In the rows, zero is written as 128.
Rotation paths and how fast each direction turns (degrees a step)
Each turn is a multiple of 5 degrees from 10 to 175, or 0.
Each row of a path follows its step; steps can be skipped.
path 1
step 1: [137 132 134 125 119 120 125 128 118 123 138 126 119 123 131 135 118 106
 121 128 132 146 129 134 118 123 119 125 144 128 129 129 133 125 127 134
 126 124 114 123 136 123 117 132 122 139 130 125 123 120 123 103 143]
step 5: [139 116 134 119 127 122 115 128 110 134 122 116 143 126 131 118 122 128
 121 129 121 117 133 117 137 140 136 115 138 128 121 128 130 133 115 132
 135 124 123 120 131 123 119 132 136 138 134 118 117 147 129 132 125]
step 6: [128 126 122 122 109 113 146 125 126 120 133 127 127 115 120 123 122 130
 116 133 132 119 123 117 123 141 134 143 134 142 131 134 131 128 126 125
 138 120 120 133 125 124 129 129 122 133 117 121 142 127 146 121 123]
step 8: [131 115 139 130 132 116 131 119 129 121 139 144 119 130 135 132 139 130
 134 124 113 125 122 133 121 122 118 138 138 133 125 137 109 127 110 134
 117 124 118 129 129 127 134 120 119 131 128 129 135 141 118 133 117]
step 13: [137 121 129 132 115 135 127 130 136 132 120 128 131 127 137 126 124 122
 136 143 131 132 140 136 141 129 129 136 114 124 115 129 133 127 116 128
 140 130 112 136 129 130 123 126  98 134 129 138 134 133 126 136 115]
step 18: [128 129 119 136 118 136 119 148 129 120 123 121 119 134 124 123 139 115
 117 126 136 133 120 130 122 125 124 131 117 142 129 132 120 139 108 116
 120 130 140 129 136 121 135 131 113 129 144 132 122 122 126 133 131]
step 20: [122 138 133 122 129 146 125 128 117 132 123 133 148 134 115 119 124 115
 132 134 116 117 123 141 119 130 129 138 127 129 126 138 124 134 129 125
 137 121 108 120 124 136 131 127 130 136 128 115 118 117 127 139 136]
Speeds:
[127 129 128 125 132 127 130 130 125 127 133 127 127 129 125 123 125 127
 128 127 127 128 127 128 124 123 130 131 128 132 127 129 125 130 127 123
 128 127 129 129 126 127 130 125 127 125 131 126 130 128 127 129 130] -> 175
[127 127 130 130 125 130 132 126 130 131 130 126 132 127 129 131 122 125
 127 129 127 125 126 131 125 131 129 129 129 124 126 128 125 129 128 125
 127 131 126 131 132 129 129 127 125 131 129 128 130 129 130 127 130] -> 55
[124 126 129 127 129 132 128 127 126 130 129 127 131 128 130 131 128 130
 127 134 128 123 130 130 131 126 126 126 128 132 128 123 125 130 128 128
 127 127 131 129 125 129 125 128 132 129 129 126 127 127 124 129 129] -> 145
[126 127 129 127 126 126 129 128 127 131 125 123 126 126 125 128 129 131
 127 127 125 128 131 128 128 130 129 132 126 129 130 123 129 131 130 127
 129 128 129 129 129 128 130 131 127 127 129 134 133 126 127 126 127] -> 115
path 2
step 0: [125 149 121 117 130 127 137 116 129 123 145 130 126 137 138 125 128 128
 138 124 123 126 122 131 122 142 117 124 130 123 142 115 127 124 128 119
 138 112 137 115 123 132 125 120 128 115 128 128 144 115 129 133 134]
step 7: [122 149 132 121 124 115 122 128 111 114 150 124 138 139 134 133 132 120
 124 139 130 136 142 126 121 135 131 128 137 122 133 135 138 125 123 134
 125 115 131 119 122 120 132 126 135 114 126 117 130 123 125 134 134]
step 9: [136 132 111 142 128 133 132 124 119 127 132 135 139 143 130 123 130 123
 120 132 118 128 123 127 126 137 124 124 128 119 136 125 123 118 141 111
 125 132 123 121 145 152 125 116 118 115 136 123 121 117 134 130 128]
step 11: [120 119 133 113 138 129 117 132 106 126 117 129 131 135 142 130 123 134
 128 130 123 130 149 129 107 137 136 125 133 134 146 121 126 124 131 137
 124 123 127 127 128 135 123 120 125 129 120 131 146 121 130 132 127]
step 13: [138 142 122 130 116 117 129 126 118 130 139 134 127 125 129 119 141 137
 139 144 133 131 138 128 116 131 116 119 126 125 137 127 114 121 137 115
 139 120 126 135 110 129 131 127 127 121 137 111 126 126 130 134 132]
step 15: [128 132 119 130 138 129 132 136 109 130 135 127 149 129 123 127 139 119
 118 123 125 136 122 122 121 143 148 123 138 118 129 125 134 121 115 129
 139 119 120 118 127 142 125 125 124 123 126 118 140 126 117 129 132]
step 16: [126 131 115 118 125 115 124 122 106 120 131 139 142 126 133 123 139 140
 119 128 122 119 139 136 133 131 129 129 127 125 138 125 130 112 125 121
 119 131 135 124 130 146 127 136 126 116 118 118 109 131 139 128 131]
Speeds:
[128 129 129 126 125 129 129 122 130 129 129 128 126 125 129 128 125 126
 131 134 131 126 128 125 127 132 127 129 125 125 127 132 125 125 129 126
 129 128 129 127 130 128 132 128 124 129 126 128 125 126 129 129 130] -> 80
[125 129 129 127 132 133 131 131 128 128 123 131 125 130 125 129 130 129
 130 129 125 123 133 130 127 125 129 128 126 127 129 132 125 130 129 130
 129 127 130 126 130 131 127 128 126 128 125 127 126 130 128 128 127] -> 55
[127 123 127 126 130 130 128 127 132 128 128 132 130 132 128 128 126 132
 126 130 125 127 125 128 125 130 128 133 126 128 127 128 127 127 128 130
 128 126 130 129 125 128 131 130 130 129 130 128 131 125 131 127 123] -> 125
[126 131 124 129 129 128 127 129 131 128 126 131 127 129 128 123 129 129
 125 125 129 131 125 128 129 128 126 124 128 125 127 130 129 123 127 126
 127 126 124 128 128 132 127 127 125 131 126 127 127 131 132 126 125] -> 110
[130 129 129 128 127 126 129 131 131 125 129 128 127 128 131 124 130 129
 128 132 126 128 131 124 128 123 126 129 126 126 126 124 129 126 128 131
 127 128 127 124 127 123 130 123 125 127 130 132 129 129 127 127 126] -> 100
